One vector is turned by the same rotation once a tick. Each row is the vector after some number of ticks, and that number follows the row.
The counts run from 0 to 521.
[ -1 -15 -13   6   4   2  -5 -14 -10 -22   7  14  12  23  -6  -7 -12   0
 -31   0 -25   6 -17  -7  10  13  -5  -2 -13  35   1  18 -23 -12   2  18
  13   4  13  26  27  -2   3   3   7  -8  -1  -7   3  19   2   1  -9  25
  17 -20 -14  -7   8 -16  -3 -12   1 -13 -19  13]  435
[  8 -14   3   1 -15  17   1  -9  29  -1  13   4  -5  21   1   5  25  -3
  20  -7  19  -6  31   5   7 -13   6 -23  -4   6  29 -19   0 -12  11  -3
 -22  20   6   8  -3  17 -17  -1 -14 -15   6  26  13 -12  22   3  19  15
  -4  -8   2  -8   4  18  20  -3  12   1 -10 -12]  78
[  0   8   9   2  -1   6 -13 -25   9 -12 -22  32   8  16  -7 -20   2   5
 -17  -5  21  14   3   6  20  -5 -16 -13 -11  44  13  -2  -3  -6   1  24
   2   8  26   1  14   4  17   0  -9  -2   9  -7 -24  25  24   6 -14   9
   0   8 -16   1   7  -5 -14  -2   4   1   7   2]  141
[  9 -14   1  -6 -16  -2 -27  -4   5  -4  30 -13 -15 -11  -8 -13   7   6
  -9   0   4  28 -23   4   8   4  -4  16  16  10  -4  33 -24 -28 -12 -11
  -5 -20  -4  13   2  17   8  -3  13   5  15  -4  14  -9 -18  16  14  -1
  -6  -7  -4   5  10  -3 -13 -22  -9   0 -16   5]  271
[ -1 -20   2 -20 -12   7  -7 -17  21   4  23   7 -15   0 -19 -34  12   9
  -4 -14   1  -9 -13  16  39  15 -11   8   8  16  -6  16 -20  -6  -6 -11
  -5   3  12 -10  -1  -8  21  16   5   6   2  -1  25  28   3   4  21  13
  25   3 -10  -7  -2   6  -3   7 -10   5   5   6]  366
[ -1   6  17  15  18   6  -3 -13  -8 -10 -11  36  11  -2   3   3 -11  16
 -15  -4   5  19  18  13   0  -5  -5 -17   0  20  13   8 -12  -9  12  15
  -2  31 -16   3  -1 -12 -28  -4  -3   6  23 -17 -29   8  22   4  -4  12
   6  20  -7  10   6   3  -3 -26  13 -16   5 -10]  218
[ 15  16   5  11 -13  11   6  -6  -7  -1  17 -12   1  20   7   9   8  -7
   7  -9  -8  17  17   3 -11   3 -10   9 -31  -3  14 -22 -12 -26  -8   0
 -23 -17  10  12  13  35   2 -14 -19 -13 -18  25   6  14  12  14 -13 -11
  -5  -6  11  21  22  -1  -9   0   8  -2 -23  -6]  165
[  3  29  17   4  -6   8   3  -5  24  -3  12  -8   3  23  -2  16  -3 -23
   4 -19 -12  28 -14  14  20 -10   4  -8   6   5  20 -17 -30   7   3   8
 -15   8 -18   4 -16   1   1 -11   3 -27  -4 -17  -5  13  14   0   4   5
  24   6  -4  25  19   2   2 -15   1 -19  -4 -30]  211
[ 16  -6   8  16   5   8  11  -6  -5  -4 -13   9  10  12 -21  -1  14   4
  -6  22  -8   8  18 -19 -17   0   2 -37 -27   2  10   0  24  -1  12  23
  -7   5   9   1  -2  28 -11 -18 -12  -7  14  27 -10  10  -2   9 -10   6
 -15 -29 -23   5   1   2  -2  -9   6   6 -18  16]  85
[  0  14   5 -10 -10  15   8 -14  16  22  10  18  -6   1 -11   4   2  14
  17 -19  16  17   5  29  15   2  -5   3  -1   2   9  14 -13 -16  -2 -29
 -19  24 -13  -2 -10  -5 -18  -4 -14 -14  28   4   3  -4  11  -1  12   3
  31  20  -9  20  10   4   2 -14   6   0 -19 -31]  297
[  5 -10  11  -1   4   8  -2 -14 -10 -17  23  -4 -18  -1   2 -20   6  21
 -18 -13 -16  -6   8  23   6   8  -7   9 -15  22   0  10 -19  -8  -7 -11
  -1 -17   8  -3   8   2  30  -3   3  19  -4 -21 -10  42  17  -7  26 -14
   4   3 -17  10   5   0 -13 -11 -18 -11   6   7]  442
[ 12 -12 -11 -11 -17   8  -9  -7   7   8  41  -3 -14   3 -16   0  28  -1
  -4 -16  -8   7 -10  17   3   8   8 -11  17   0  11  23 -32 -25   8 -22
  -7 -19   4  10   7  14  -4 -13  12 -15 -10   5  22  -2  -1  -3  26  12
  16  -6  -4  -6  12  14   3  -5  -6  11 -19   2]  32
[  3  -2   3   7  -1  -2   6  -2   5 -25   3 -10   1  19 -17  15  25 -20
 -18  16 -24  -5   7  -6 -12 -11   3 -37  -5   1  13 -14 -12  17  15  20
   2  -1   9   9   8  25   4 -18   6  -4 -24   0  11  11   6   5  -8  11
 -17 -32 -28  -6   3   1   6   0  -4   2 -11  12]  418
[ -2 -15   8  -9  -5   4 -15 -13  27  -5  -3  15  10  15 -12 -39   4 -10
 -14  -7  -4  -4 -22   1  37   6 -14 -10   0  26  -2  16 -10  11   3  21
   1  12  10 -11  -3  -9   9  13  11   3   4  -3  21  27   9   6   4  27
  19  -3 -17  -4 -15   0  -2   4  -7   2   4  14]  368
[ 19 -16   8 -16 -12  20  17   2  11 -19  34 -10 -13  -5 -10  -1   1   4
   0   0 -19  18  16   6 -12   1   3  -5  -4  20  20  -1 -13 -21   4 -21
  -8 -19   4  -1   9  25  20 -23  -4  -3  12 -14  18  -2  -1   4  27 -20
 -12  -5  -6 -18  13  12 -14 -11  -7  -5  -3   8]  108
[ 10   9   6  -2 -16 -20  -5  -3  -3 -11  28 -31 -14  -7 -14   0  15  -9
  -4   5  -9  20  -8   0  10   4  -8  11   4 -15  -9  -8 -31 -17 -16   2
 -18 -23   6  12   9  23  19  -8  -3   6 -27   3  16  16 -17  24 -14 -17
 -14 -14  -9  13  15  -5 -14  -1 -11   5 -14   8]  498
[  0  21   8  -2  -2   7  28 -10  13   7  -4  14   5  11 -18  13  18  -8
  17  -9  -1  -8  31  16   8  -1 -12 -17 -23  -8  13 -27  -1   3   4  -5
 -15  27  12  -9   5  12  -8  -4 -28 -18  -9  15   9  28  18   4  -3   7
  15  -2 -19  10  -2   9   6  13   6  11 -12 -11]  391
[  6  11   8  28  12  -1 -11 -22  -7 -12 -15  11  -6  25  -5   4  16  -5
 -13   5  13   8  14  -1  10  -7  11 -29 -13  20  13 -16   0   0  22  40
  -8   9   5  14  -6   7  -1 -10  -2  -7  -5  -2 -38  12  15  -2   5  21
  -7  -6 -13  19  15   5  -3 -12  -1 -10  -2  -6]  465
[  8  -2   2  16   7  -5  -5  -6   0 -20  15  -2  -1   9  -4  22  -2  -6
 -22   8 -16  23  -8  -1   3  -3  19 -24  20   8   9  11 -30  -7  17  12
  -1   7 -12  27   1   3 -19 -11  17  -9   8 -26 -11 -10  -9   8   8  19
   1 -12 -10   2  14   7   2 -37  -2 -24 -14  -4]  513
[ -4  10  -7   5   3   6  17  -9  -5 -16   4  24  12  22  -9  14 -12 -15
 -21  -8 -37  11   2   9   1   7   3 -22 -10  21  16   6 -28  -4   7   5
   9   9   6  11  26   0  -3 -10  -2 -20  -5 -19   0  25  13  -9  -6  16
  25 -12 -23  -4  10  -5   1  -5   5 -10 -17   6]  437
[  6  14  12  -1  -7  19   4 -13  10   2  13  14  -4  13  10  -2   0   9
  12 -25   7  12  23  26  20  -2  -7  12 -13  21  19 -18 -26 -30  -2  -7
 -18  13   5   5   5  -2   3   2 -20  -5   1  -2   4  10  32   5   8  -1
  19  23   5   7  16   8  -9  -6   8 -12   4 -23]  459
[ -2   9  -3   8   3  -2   6 -22   1   4 -21  23   9  24 -21   1  10  -4
  -1   5   5 -12  11   5  16  -2  -5 -25 -23   2   5 -10  10   6   4  13
  -5  31  18   0   9   0 -14   6 -16 -14   0  16  -4  33  11   2 -19  25
  13 -19 -27   6  -2  -7  10   7   8   8 -15  -1]  389
[ -2  28   6  18   8 -23  -2 -16  -1   3 -17  12   0  10 -14  12  11  -7
   1   9  16   5   4   9  19  -7  -6 -13   3 -13   0 -11  -8  -1   4  23
 -10  38  -1  11   1  -9 -25   9 -13  -7   1   1 -20  20  -5  12 -27  20
   8  -4 -21  27   9  -6   7 -13   2  -3 -16 -16]  228
[  5   1  11  17  10   5 -27 -15  -4 -12 -10  20   2  18   5 -22   5   3
 -18  -9  18   7   4   1  13   0  -2  -9 -15  36   8  -2  -1  -9   6  42
 -10  -1   9   8  -5   7  13  -7   2   5  -1   4 -29  19  32   8  -2  13
 -17   9  -1  14   8  -1 -15  -9   2 -10  11   9]  463
[ 11 -15  -9  -8  -8  13  19  -4   1   3  34   3 -17   9 -24   2  16  -2
  -1  -4 -19   8   1   9   1  25  14 -17   3   5   9  16 -25 -25  31 -11
 -12  -7  -6   7  -1   6  -4 -16  12 -21  -1  -4  17  -7  -7  -2  34  16
  20 -13 -11  -7   7  11   0 -16  -6  -2 -12   5]  354
[  1 -20  -9   3  -9   0 -18 -14  -7 -20  21   6   5  20   2 -18 -16   0
 -22  -3 -17   6 -23  -4  18  11  -4   9 -14  35   0  22 -23 -19  -7  11
   7  -9  16  21  27   1   9   9   7  -2   1  -5   8  19  -3   8  -3  19
  12 -16 -11  -4   6 -15  -5 -13  -3 -14 -15   6]  434
[ 15 -19  28  -2  -1  14 -19  -9  13   0   6  -7   2   3   7 -33  21  13
   6  -3  10 -17  20   6   1 -12 -17   2 -24  12   7 -11  16   7 -13   6
 -17   7  12 -14  -9  20  14   8 -12  22  -1  24  14  31  29  11   8  -8
 -15  -4  -4  11  -7   6  -4   8  -3   3   4  11]  395
[ 11 -12  15   8  -9  -7 -10   5  -4   1  43 -33  -6  -2   2  12  27 -11
  -5  -2 -24   1  -4  11  -9  -4   1   2   7 -28  -1   5 -24  -2  -8 -13
 -22  -6 -19   5  -8  23 -14  -8  12   8 -21  12  27   8 -10  12   8   1
   2 -15  -1  22   3   5  10 -19  -6  -4 -20  -9]  260
[  9  22   4  22   8  -7  11 -13 -15   0   4  -1 -21  20 -10  17  16   1
   5  -2   6   1  26   7   6   5  14 -12 -11 -12  12 -27 -15 -16  24  17
 -22  15  -2  12  -9   4  -5 -10 -18  -8 -13   6 -24  17   7   0  13  11
  -1  -2 -14  22  15  12  -4 -12  -5 -12  -5 -17]  467
[  9 -19  10  16   7  -7 -26  -7 -27 -25  13   5   0 -14   8  -4   9  29
 -22  12   3   4  20   0  -9   1  -5  11  -7  10   0   9  -7 -28  -9  12
  -3   7  10  21  20  16 -13   6  -2  30   2   3  -7   5   5  19 -12  -4
 -33  -6  -9   1   4  -1  -9 -20   7  -6  -5  21]  491
[  7  -5 -11  -8 -18   7  11 -10   1  -9  23   1 -14   0  -8  21  24  12
   9  -8   0  -5  29  17  -3  -2  -2   0  -6   2  11 -16 -11 -32  -5 -28
  -9   3  24  13  33  25  -2  -1 -25  -6  -9  10  17   1   6   6  -2  -1
  -9 -10 -13 -17  15  12   2   3   6  11 -18   3]  411
[  3 -13  14   2  -5  12 -20 -15  28  -8 -17  11  19  19   2 -18  15  13
  -1   7  21  -7  14   1   5 -25 -10 -18 -12  20  18  -3  26  20 -11   7
  -5  23  14  -6   0  17  -7   2 -11   3  25  18   4  13  22   0  -9   3
 -10 -14 -22   3  -3   5  10  -3  10   4  -7  -5]  75
[  1  -7 -10   1  -1 -13 -19  -9  -9  -5   7  16   7   6 -13  -8  -3  -6
 -30   9  -7  26 -31   0  16   6  -2 -10  15  10 -10  42 -21 -11  -4   7
   7   9   4  20  14   0 -16  -2  23  -6  14  -8   0  -1 -16   7 -13  29
  10 -18 -17   0   5 -12   0 -20   4   4 -20  12]  274
[  6  -6   5  12   6 -17  -5  -3  -9 -31  -1  20   5 -15 -11  12  14  10
 -23  20   2  22  21  -3  -2  -4  -3 -15  10   4   5  -5 -18 -24  13  20
   7  17  10  23  28  12 -17  -3  -9  17  -5  -7  -7  -5  -3  21 -16  10
 -28  -7 -20 -12   3   5  -8 -17   7  -1  -5  20]  493
[ 12   2   4 -14 -14  -4  15   7  15   1  20  -6 -14 -16 -35   7  34  -7
   4   9  -5  18  11   4   3   8  -6 -23  16 -17   0  -6 -13 -17  14  -8
 -13  -5   3  -4  -3  28  -2 -21  -4  -1 -14  12  25  -6 -12  18  11  -1
 -15  -7  -9 -15  -3  17  -8   2  -1  20 -10  20]  335
